128 stands for zero in the data rows.
The table, row by row:
 67  72 127 157 116 173 120  73 130 153 113 161 112 171 108 112 131 136 129 133 186 137 125  93 133
142  95 141 127 110 143 137 118  95 154  96  82 125 176 138  92 140 109 149 140  89  87 124 132  91
107 121 138 130 121 205 126 150 129 116 116 133 125 127 137 112 130 128 127 125  98 131 116  94  69
115 112 129 130 109 192 125 113 112 163 113 159 100 175 113 106 124 142 122 133 128 129 132  61  82
132 131 138 132  97 170 131 124 112 146 109 112 104 170 128 100 122 135 127 137  97 135 116  94  77
115 103 125 119 165 195 124 104 126 148 124 158 113 166 173 127 121 141 142 129 142 137 120 141 100
110 100 132 128 126 181 123 104 121 145 116 160 130 161 123 120 151 117 143 130 112 109 132  49  98
128  76 143 132 114 160 131 142  82 124  79  74 164 126 145 110 153  80 159 128  53  61 123 156  63
102  65 161 161 140 128 144  76 130 151 136 136  93 184 125 140 127 138 146 169 203 130 131 158 142
100 121 193 128 130 190 119 148 119 133 125 164 128 122 114 160 132 125 163 138 104 129 114  63  63
100  97 161 129 100 208 118 145  86 135  76 116 152 120 117 115 144 103 147 127  53  84 107  35  33
116  72 190 125 142 167 120 133  97 144 108 134 176 121 125 179 154  88 186 152  81  61 125  88  87
114  95 148 135  86 173 113 139  93 137  83  70 149 126 112  95 149 102 151 124  45  90 108  87  57
118 125 152 136  87 163 135 123 100 144 100 105 102 166 119  79 126 134 130 137 116 125 123 110  71
116  86 192 149 116 153 134 128 103 126 107  87 118 132 116 140 118 121 150 158 119 128 108 140  89
122 101 120 134 133 174 121 103 118 141 113 147 136 155 109 118 147 112 146 134 116  89 140  57  87
125  83 126 125 143 142 135 109 117 147 110 108 144 162 150 128 148 101 143 137 125  92 136 163 111
124 133 145 139  91 168 127 123  96 151 113 110  96 158 118  97 106 133 127 138  90 127 113  98  82
120 125 183 126 137 179 124 146 109 124 144 144 125 124 112 164 137 123 163 160 109 127 122 100  90
109 125 193 118  96 188 117 163  89 136 112 117 132 125 119 132 120 128 157 148  70 121 112  94  50
130  90 183 141 122 140 120 151  87 131  97  60 169 120 106 141 150  88 162 151  42  74 112 125  70
136 113 149 130  96 135 127 129 105 159 109  83 121 154 128 118 136 124 145 152 102 106 119 120  81
119  65 147 121 135 180 131 138  93 137  87  72 172 133 159 106 149  89 148 125  47  78 116 200  77
111 106 170 141 137 161 119 110 126 131 136 155 120 129 116 159 128 124 138 141 143 132 137  92 112
100 122 142 117 101 228 128 155 102 133 101 121 120 118 152 106 125 130 124 118  61 125 109 120  36
 59  76 156 157 134 199 115  98 122 120 133 189 123 129  95 168 126 132 159 141 176 125 130  59 112
 85  71 192 157 152 155 123 114 127 136 148 161 118 126 115 185 134 124 164 163 166 123 121 102 118
 51  75 146 145  85 207 108 102 105 127 105 158 121 129 105 109 123 128 134 116 140 120 123  51  74
104 126 141 128  98 200 126 112 110 158 109 141 102 177 121  91 129 133 143 135 117 119 134  47  61
 94  43 156 165 124 131 127 105 112 130 115 118 143 130 116 156 137 106 158 145 152  93 122 140 140
120 109 143 122  96 174 127 148  92 132  85  93 154 124 105 108 140 108 148 132  41  94 109  77  59
129 110 134 126 124 169 134 150 107 122  94  76 145 115 156 104 134 113 131 137  64 106 117 167  64
103  98 126 128 163 211 127 103 127 154 128 184  94 175 162 111 128 159 131 133 145 133 136 104  89
116 107 138 118 131 154 133  86 112 143 115 146 104 174 122 100 127 126 150 141 128 108 134  81 112
128  95 120 124 129 152 132  87 108 152 109 132 115 184 128 108 137 118 141 144 129 104 139  98 100
122  96 140 127 115 162 117 136 110 125  96 110 150 128 119 121 138  87 156 119  83  82 122  88  92
107 120 133 123 103 178 117 134 115 136 110 150 113 156 114 101 128 133 133 140  99 129 123  67  75
133 100 197 132 140 137 126 136 100 128 119  96 151 128 125 190 142  87 184 165  94  70 115 140  84
113 117 156 121 134 175 121 117 132 148 131 172  99 162 118 137 129 148 148 154 158 121 137  69 104
116  92 152 133  71 184 123 158  70 133  78  73 166 118 111 101 141  89 145 121  27  83 106  70  35
115  74 121 121 152 168 127 131 104 134 108 116 160 118 150 134 143 103 147 129  95  73 132 151 103
116  99 145 137 100 201 113 124  95 126  94 128 165 122 104 119 145  94 147 126  59  83 120  41  63
101  72 130 113 157 208 127 127 120 123 110 144 157 111 175 130 147 115 143 125 111  90 132 155 101
131 119 140 125 119 169 138 135 109 141 106  89 112 152 155 107 130 133 125 142  90 134 119 179  77
119  97 133 143 114 143 139 105 121 159 108  99 107 178 125  97 113 138 128 143 133 124 134 141 115
110  84 135 121 153 190 127 114 120 130 107 151 150 117 162 130 152 117 134 125 113  99 134 149 100
119 129 142 126  97 196 122 113 114 144 113 137 107 144 115  93 127 137 128 142 106 131 124  58  69
Each row is a mix of 3 hidden patterns, all the same size, taken from one set. Each row also carries a little noise. Patterns get numbers from 0 up, as they first appear below.
Rows drawn again from the table, each followed by the numbers of its patterns, largest weight first:
124 133 145 139  91 168 127 123  96 151 113 110  96 158 118  97 106 133 127 138  90 127 113  98  82 0 1 2
116  72 190 125 142 167 120 133  97 144 108 134 176 121 125 179 154  88 186 152  81  61 125  88  87 3 4 2
115 112 129 130 109 192 125 113 112 163 113 159 100 175 113 106 124 142 122 133 128 129 132  61  82 2 1 0
100  97 161 129 100 208 118 145  86 135  76 116 152 120 117 115 144 103 147 127  53  84 107  35  33 2 0 3
115 103 125 119 165 195 124 104 126 148 124 158 113 166 173 127 121 141 142 129 142 137 120 141 100 5 2 1
136 113 149 130  96 135 127 129 105 159 109  83 121 154 128 118 136 124 145 152 102 106 119 120  81 0 1 3
110 100 132 128 126 181 123 104 121 145 116 160 130 161 123 120 151 117 143 130 112 109 132  49  98 2 3 1
113 117 156 121 134 175 121 117 132 148 131 172  99 162 118 137 129 148 148 154 158 121 137  69 104 2 1 4
120 125 183 126 137 179 124 146 109 124 144 144 125 124 112 164 137 123 163 160 109 127 122 100  90 4 2 0
132 131 138 132  97 170 131 124 112 146 109 112 104 170 128 100 122 135 127 137  97 135 116  94  77 0 1 2
101  72 130 113 157 208 127 127 120 123 110 144 157 111 175 130 147 115 143 125 111  90 132 155 101 5 2 3
114  95 148 135  86 173 113 139  93 137  83  70 149 126 112  95 149 102 151 124  45  90 108  87  57 0 3 2
 51  75 146 145  85 207 108 102 105 127 105 158 121 129 105 109 123 128 134 116 140 120 123  51  74 2 6 0
130  90 183 141 122 140 120 151  87 131  97  60 169 120 106 141 150  88 162 151  42  74 112 125  70 3 0 4
 85  71 192 157 152 155 123 114 127 136 148 161 118 126 115 185 134 124 164 163 166 123 121 102 118 4 6 2
107 121 138 130 121 205 126 150 129 116 116 133 125 127 137 112 130 128 127 125  98 131 116  94  69 2 0 5
133 100 197 132 140 137 126 136 100 128 119  96 151 128 125 190 142  87 184 165  94  70 115 140  84 4 3 0
116  86 192 149 116 153 134 128 103 126 107  87 118 132 116 140 118 121 150 158 119 128 108 140  89 0 4 6
128  95 120 124 129 152 132  87 108 152 109 132 115 184 128 108 137 118 141 144 129 104 139  98 100 1 3 2
122  96 140 127 115 162 117 136 110 125  96 110 150 128 119 121 138  87 156 119  83  82 122  88  92 3 2 0
116 107 138 118 131 154 133  86 112 143 115 146 104 174 122 100 127 126 150 141 128 108 134  81 112 1 2 3
119  65 147 121 135 180 131 138  93 137  87  72 172 133 159 106 149  89 148 125  47  78 116 200  77 3 5 0
 59  76 156 157 134 199 115  98 122 120 133 189 123 129  95 168 126 132 159 141 176 125 130  59 112 2 6 4
116  99 145 137 100 201 113 124  95 126  94 128 165 122 104 119 145  94 147 126  59  83 120  41  63 2 3 0
111 106 170 141 137 161 119 110 126 131 136 155 120 129 116 159 128 124 138 141 143 132 137  92 112 2 4 6
122 101 120 134 133 174 121 103 118 141 113 147 136 155 109 118 147 112 146 134 116  89 140  57  87 2 3 1
119 129 142 126  97 196 122 113 114 144 113 137 107 144 115  93 127 137 128 142 106 131 124  58  69 2 0 1
109 125 193 118  96 188 117 163  89 136 112 117 132 125 119 132 120 128 157 148  70 121 112  94  50 0 2 4
142  95 141 127 110 143 137 118  95 154  96  82 125 176 138  92 140 109 149 140  89  87 124 132  91 3 1 0
107 120 133 123 103 178 117 134 115 136 110 150 113 156 114 101 128 133 133 140  99 129 123  67  75 2 0 1
116  92 152 133  71 184 123 158  70 133  78  73 166 118 111 101 141  89 145 121  27  83 106  70  35 0 3 2
125  83 126 125 143 142 135 109 117 147 110 108 144 162 150 128 148 101 143 137 125  92 136 163 111 3 5 1
131 119 140 125 119 169 138 135 109 141 106  89 112 152 155 107 130 133 125 142  90 134 119 179  77 0 5 1
